In the data rows, the value 128 means zero.
Here are some points, one per row:
[100  85 149 119 152 141 126 148 142 136 149 107 119 128 116 178  83 116 124 156 118 144 105 126
 115 136 130  96 120 137 128 135 131 127 124 115 145  77 115 126 124 107 141 165 145 135 114 104]
[141 169 102 118 118 118 137 160  98  84 134  98  91 132 125 113 155 140  79 174 158 100 119 133
 149 118 150 152 137 111  93 116 128 107 113 109 119  90 155  53 124  96 135 139 140 118 147 139]
[117 157 163 139 144 148 124 116 135 128 163 131 147 136 124 125 138 142 143  82 150 136 126 156
 118 155 114 106 119 134 110 137 144 147 133 126 126  59 118 158 140 116 163 141 159 139 117 125]
[119 161 120 132 152 126 100 124 105 146 150 126 128 132 130 127 121 109 116 132 143 135 122 102
 125 125 144 155  87 154 143 169 125 161 130 173 114  87 163 148 154 133 138 170 138 152 139 125]
[143 138 133 129  92 116 124 118 110 156 144 138 143 126 131 153 104 162 148 145 133 131  83 114
 102 125 158 109 139  86 119 163 107 141 141 101 109 144 150 144 123 135 142 155 165 146 144 133]
[135 123 151  91  91 124 118 129  63 128 130 136 142 118 118  95 130 136 115 139 145 111 167 123
 140 114 114 146 105 133  96 100 115  87 144 134 179 121 118 109 125  84 120 140 163 106 147 152]
[113 129 101 107 154 129 166 111 108 127 132 131 162  94 121 148 121 130 187 106 129 109 119  79
 148 114 156 166 126 155 161 114 152 121  99 108  83 119 133 127 124 119 129 113  97  76 125 101]
[105 123  99 124 113 148 125 129 157 120 125 154 134 152 152 140 120 165 104 154 116 138 113 150
 141 150 133 137 123 140 166 133 101 147 153 100 122 128 114 128 170 121 123 151 125 101 115 179]
[ 64 125 117 118 107 128 124 137 124 116 156 143 137 143 129 117 111 136 104  99 116 147 118 146
  85 130 139 150 128 127 122 161 121 135 143 127 131 145 132 124 136 106 180 117 116  99 152 112]
[131 158  74 106 102 109 128  88 121 108 114 158 112 179 105 143 150  87 137 144 125 121 123 133
  88  94 117  92 134 153  98  88 109 118 138 106 145 118 140 123 129  94 115 132 136 128 134 140]
[112 103 172 123 108 140 101 120 115 123 142 138  84 133 131 130 102 122 139 127 115 140  89 110
 117 140 135 131 109 161 132 119 143 169 127 128 115 152 137 122 162  94 115 118 118 154 150 164]
[138 138 146 132 117 102 186 107 119 132  87 118 139 160 121 135 112  91 145 106 164 145 158 104
 161 167 127 153 136 139 173 156 144 112 118 105 114 125 142 147 129 128 116 118 108 100 132 123]
[149 117 127 145 150 137 124 134 110 113 102 147 122 146 128 156 110 177 152 117 128 131 127 137
 122 120 164 125  89 100 136 120 118 152 130 149 159 132 115 116 129 157 157 148 132 141 170  68]
[127 120  67 144 100 129 128 157 144 104 105 169 128 105 133 103 142 132 119 129 153 117  90 127
 148 113 123 138 142 145 160  85 124 123 143 107 152  87 160 118 129  75  95  83 153 176 142 122]
[124 141 154 133  97 103 112 131 147 163 168 136 150 147 119 153 155 151 152 143 139 148 120 134
 120 171 140 118 124 131 142 107 128 116 139 148 151 132 127  89 157 142 129 142 127 148 129  60]
[120 173 129  80  89 111 109  81 110 110 153 150  63 107 116 171 101 117 131 136  74  98 156 140
 134 127 121 122 133 122  90 117 123  74 127 147 149  74 116 119 117 149 101 112 134 122 161 165]
[108 118 143 123 158 106 103 101 163 135 136 120 138 122 132 137  99 154 141 111 128 121 115 144
 126 158 110 158 127 154 112 143 104 111 130 146 122 155 168 122 115  96 134 173 137 149 119 116]
[104 115 124 154 123 132 113  95 137 122 128 137  71 145 138 136 134 157 125 129 131 144 158 121
 125 132 103 127 132 150 120 109 113 170 146 132 113 141 126 153 145 119 137 143 144  96 125 110]
[207 109 114  80 160 178  56 147 173 181 114 121 104 122 141 138 145 135  96  52 142 185 146  64
 121 103 141 164 164 162  95 161 165 116 179  69 158 130 117 100 114 159 129 123  97 122 102 127]
[128 140 135 140 149 146 125 132 117  98 125 158 171 134 109 150  93 141 120 137 119 161 133 122
 122 153 130 101 122 114 127 132 141 141 140 142 143 135 183 111 150 154 142 163 134 144 127 125]
[158 142 139 143 136 128 118 146 157 127  78 105 132  89 173 137 151 128 115 135 121 120 183 142
  64 140 155  85 107 149 163 124 139 108 103 153 100 132 125 128 109 105 135 115 126 125 130 149]
[157 132 113 174 144  97 125 162 124 146 120 122 146  87 138 148 134 126 132 115  99 123 116 162
 114 106 110 100 146 114 144 153 139 113 162 178 118 138 108 102 134 124 118 119 117  92 124 178]
[ 98 139  85 150 121  88 116 125 162 106 110 145 105 111  83 102 139 111 120 130 171  97 134 104
 151 121 114  94 116 130  88 111 131  94 135 112 156  92 129  98 131 120 112 138 134 128 183 146]
[129 105 102 106 105 128 129 119 125 128 129 122 142 167 128 137 133  94 159 118 125 122 168 132
 190 139 145 100 143 124 162 146 143 141 105 145 128 143 140 132  84 126 131 126 120 103  89 116]
[158 107 125 147  97 158 170 132 145 165 108 107 146 104 148 132 141  91 106 124 103 107 150 104
 105 120 130 113 158 132 117 118 108 137 139 183  89 111  98 124 128 105 176 132 106 160 153 136]
[106 148 107 108 115 154 165 149 126 142  97 114 115 155 125 105 109 131 164 118 163  95 102  96
 134 150 173 108 150 116 128 147 164 133 110 155 137 147 105 148 111 130  91 131 111 104  97 114]
[101 130 166 149 126 185 152 124 144 164  71  99 146 153  67 112 146 134 120 150  49 112 155 112
 138 115 142 146 140 145 128 101 158 115 130 148  91 160 111  92 111 148 161 101 154 158 134 154]
[134 126 159 137 157 106 124 123 161 158 143 151 121 152 113 135 141 143 163 139 127 137 125 174
 131 108 161 127  93  81 134 148 148 142 140 111 126 124 120 112 141 134 126 154 143 146 141 127]
[159 105 109 115 112 126 179 133 123 130 152 142 131 148 105  89 121 127 148  98 128 153 125 111
 156 157 143 105 112 102 101 138 149 129 102 142  99 138 114 130 109 112  93 128  97 108  88 120]
[148 106 144 152 164  90 166  95 129 156 111 134 146 140 196 143 130  94 109 113 135  95 137 144
  98 120 129 149 149 121 112 114 139 129 107 158 155 143 123  89 136 154 133 111 160 134 127 156]
[123 144 163 102 146 125 117 139 130 124 126 125 145 126 115 124 103 131 138 100 140  91 117 134
 126 161 104  86 104 150 122 163  96 173 133 100 120 147 119  96 131 135 146 145 136 146 138 127]
[172  90 129  78 104 114 138 124 158 108 131 134 138 135  84 131 108 126 123 141 167 105 131 130
 129 132  93 168 139 119 157 130 183 139 106 145 100 141 108 166 100 139 126 147 117 107 116 119]
[105 121 105 172 122 159 149 126  84 106 158  59 144 148  96 124 147 151 149 132  94 144 190 102
 118 108 119 177 153 166 157 148 129 114 107  90 111 152  47 118 128 160  85 153 142 206 123 143]
[103  88 117 133 150 159 153 182 104 109 149  97 177 127 136 187 181 109 119 117 141  98 142 144
 152 117 138 149 122 177  44 128 145 117 134 101  85 167 134 194 161 141  78 111 124 139 142 133]
[144 144 129 148 141  62 118 145  97 134 109 157 138  84 150 127 147 106  89 138 107 169 107 133
 110 126 156 103 129 152 153 124 140 132 152 155 101 142  70 122 109 144 114 106 165 107 115 112]
[141 148 123 148 179 165 137 124 154 123 156 133 105 143 108 126 113 126 109 124  91 123  97 153
 132 141 136 137 129 163 141 131  90 132 131 123 146 140 140 167 128 119 130 131 141  94 155 106]
[128 110 131 110  86 131 134  97 155  88  84  54 145 108 136  90 172 105 141 136  90 148  71 116
 130 152  87 160 125  89 116 156 120 152 122 134 168 104 151 142 103 146  90 107 126 103 133 123]
[107 153  95 126 126 122 152 145 124 139 149 156  81 113 136 120 125 105 116 120  96 116 150 133
 121 145  96 147 119  86 154  72 138 138 166  92 148 167 157 153 124 116 129 131 129 145 128 141]
[138 107 129 127 115 137 132 117 111 110 115 143 126  78  99 101 143  85 186 124 151 111 151 124
 135 164 195 164 156 117 142 137 123 137 105 117 132 140 140 134 137 145 138 135 113 103  79 126]
[145 162 142 144 112 144 105  80 117  76 123 126 131 106 168 101 151 121 113 190 135 103 125 139
 185 116 102 124 120 112  87 133 151 102 146  93 134 140 109 106 100  86 133 147 110 142 142  95]
[148 124 132 119 109 159 129 120 136 123 131 164 135 139  84 135 122 111 131 142 184 143 143 135
 135 136 115 160 129  99 138 168 130 117  92 153 120 154 127 143 109 134 108  56 109 122 109 115]
[143 158 175  89 171  74 153 217 162 107 143 163 116 138 180 114 163 171 178 163 120 184 136  70
 145  73 107 114 188 190  97 132 105 113  96 127 182 137 134 175 105 157 196 115  80 158 119 184]
[123 134 110 140 117  99 139 133 135 135 120 100 111 131 117 139  94 150 126 121 128 120 116 143
 125 123 102 146  91 139 115 150 102 144 156 133 152 137 137 151 149 114 159 105 139 164  76 112]
[129  98 104 144 113 121 145  85 153 175 128  94 156  94 145 117 124 128  65 126 112 114 152 140
 129 122 184  96 129 130  99 109 144 119  59 123 142 137 127 157 152 144 155 113  98 157 145 151]
[ 98 121 146 107 168 123 100 124 163 101 138 129 128 146 134 126  95 136 125 129 104 137 163 125
 115 141 169 147 105 106 117 115  79 155 145 131  97  86 137 130 108 123  96 116 126 149 126 143]
[111 119 149 112 165 124 101 115 125 100 157 108 122 141 126 145 126 153 114 111 117 103 121  71
 125 130 136  88 137  76 160 136 104 129 144 131 127 142 127 148 171  94 143  98 143 142 125 110]
[150 151 132 141 140  97 103 158 128 141 108  99 138  94 155 117  95  99 147 126 137 184 129 189
 128 105 133 110 174 112 129  80 127 124 140 158 100 148 103 120 150 139 116 109 147 108 146 116]
[120 132 156 121 139 151 149  89  63 116 145  96 126 100 123  99 134 148 125 165 170 111 155 156
 145  81 133 107 138 146 133 117 136 118 179 125 168 101 147 100  92 127 103 125  97 123 139 115]
[140  71  95  61 176 171 116 117  84 143 128 145 101 138 139  69 162 127 125 151 151 143  87 152
 125 145  58 109 121  97 154 138 130  75 118 125  89 127 140 140 124 198 142 108 114 145 120 133]
[107 124 125 151 102 113 125 171 112 160 107 180  95 119 145 101 116 146 100 118  85 104 161 152
 118  97  58 127 146 129 150 143 108 157  87  82 122 115 154 144 161 124  95 132 129 105 106  61]
[138 146 179 155  91 115 109 135 108 130 130 136 133 153 112 151 128 149 121  74 141 135  75 156
 127 114 147 124 108 106 156 100 111 106 135 129 120 129 145 147 116 152 139 169 113 155 125 131]
[123 158 128 135 153 130 129 120 139 146 113 125 152  75 143 163 144 122 101 105 141 162 112 140
 117  93  94 106 120  99 137  91 120 141  73 159 139 152  86 107 128 127 111 130 142  99 111 167]
[115 124 141 164 100 156 134 152 190 122 180 125 110 139 153 115 115 117 123 130 124 118 119 114
 117 108 111 127  89 135 144 124 115 128 144 111 129 133 155 127 154 156 130 130 148  94 114 118]
[129 101 112 167 130 130  73 125  85 142 109 104 139 173 136 104 132 113 135 170 136 122  83 117
 132 159  87 164 127  93 106 124 132 134 111 119 134  95 118 138  82 153 129  90  89  90 123 143]
Along one direction, these points spread out more than along any other. Take the direction at right angles to it along which they spread out most. Go by this last direction. For each point below, how far along it does it lie, from 0 to 99? 50 is the average, and the first point above lies past it. One standard deviation of the points above along it is 16.
[129  98 104 144 113 121 145  85 153 175 128  94 156  94 145 117 124 128  65 126 112 114 152 140
 129 122 184  96 129 130  99 109 144 119  59 123 142 137 127 157 152 144 155 113  98 157 145 151] 58
[138 107 129 127 115 137 132 117 111 110 115 143 126  78  99 101 143  85 186 124 151 111 151 124
 135 164 195 164 156 117 142 137 123 137 105 117 132 140 140 134 137 145 138 135 113 103  79 126] 55
[140  71  95  61 176 171 116 117  84 143 128 145 101 138 139  69 162 127 125 151 151 143  87 152
 125 145  58 109 121  97 154 138 130  75 118 125  89 127 140 140 124 198 142 108 114 145 120 133] 44
[100  85 149 119 152 141 126 148 142 136 149 107 119 128 116 178  83 116 124 156 118 144 105 126
 115 136 130  96 120 137 128 135 131 127 124 115 145  77 115 126 124 107 141 165 145 135 114 104] 58
[105 121 105 172 122 159 149 126  84 106 158  59 144 148  96 124 147 151 149 132  94 144 190 102
 118 108 119 177 153 166 157 148 129 114 107  90 111 152  47 118 128 160  85 153 142 206 123 143] 60
[129 105 102 106 105 128 129 119 125 128 129 122 142 167 128 137 133  94 159 118 125 122 168 132
 190 139 145 100 143 124 162 146 143 141 105 145 128 143 140 132  84 126 131 126 120 103  89 116] 56
[134 126 159 137 157 106 124 123 161 158 143 151 121 152 113 135 141 143 163 139 127 137 125 174
 131 108 161 127  93  81 134 148 148 142 140 111 126 124 120 112 141 134 126 154 143 146 141 127] 60
[135 123 151  91  91 124 118 129  63 128 130 136 142 118 118  95 130 136 115 139 145 111 167 123
 140 114 114 146 105 133  96 100 115  87 144 134 179 121 118 109 125  84 120 140 163 106 147 152] 16
[115 124 141 164 100 156 134 152 190 122 180 125 110 139 153 115 115 117 123 130 124 118 119 114
 117 108 111 127  89 135 144 124 115 128 144 111 129 133 155 127 154 156 130 130 148  94 114 118] 55
[123 144 163 102 146 125 117 139 130 124 126 125 145 126 115 124 103 131 138 100 140  91 117 134
 126 161 104  86 104 150 122 163  96 173 133 100 120 147 119  96 131 135 146 145 136 146 138 127] 59
[106 148 107 108 115 154 165 149 126 142  97 114 115 155 125 105 109 131 164 118 163  95 102  96
 134 150 173 108 150 116 128 147 164 133 110 155 137 147 105 148 111 130  91 131 111 104  97 114] 56
[148 124 132 119 109 159 129 120 136 123 131 164 135 139  84 135 122 111 131 142 184 143 143 135
 135 136 115 160 129  99 138 168 130 117  92 153 120 154 127 143 109 134 108  56 109 122 109 115] 52
[ 98 139  85 150 121  88 116 125 162 106 110 145 105 111  83 102 139 111 120 130 171  97 134 104
 151 121 114  94 116 130  88 111 131  94 135 112 156  92 129  98 131 120 112 138 134 128 183 146] 12
[113 129 101 107 154 129 166 111 108 127 132 131 162  94 121 148 121 130 187 106 129 109 119  79
 148 114 156 166 126 155 161 114 152 121  99 108  83 119 133 127 124 119 129 113  97  76 125 101] 58
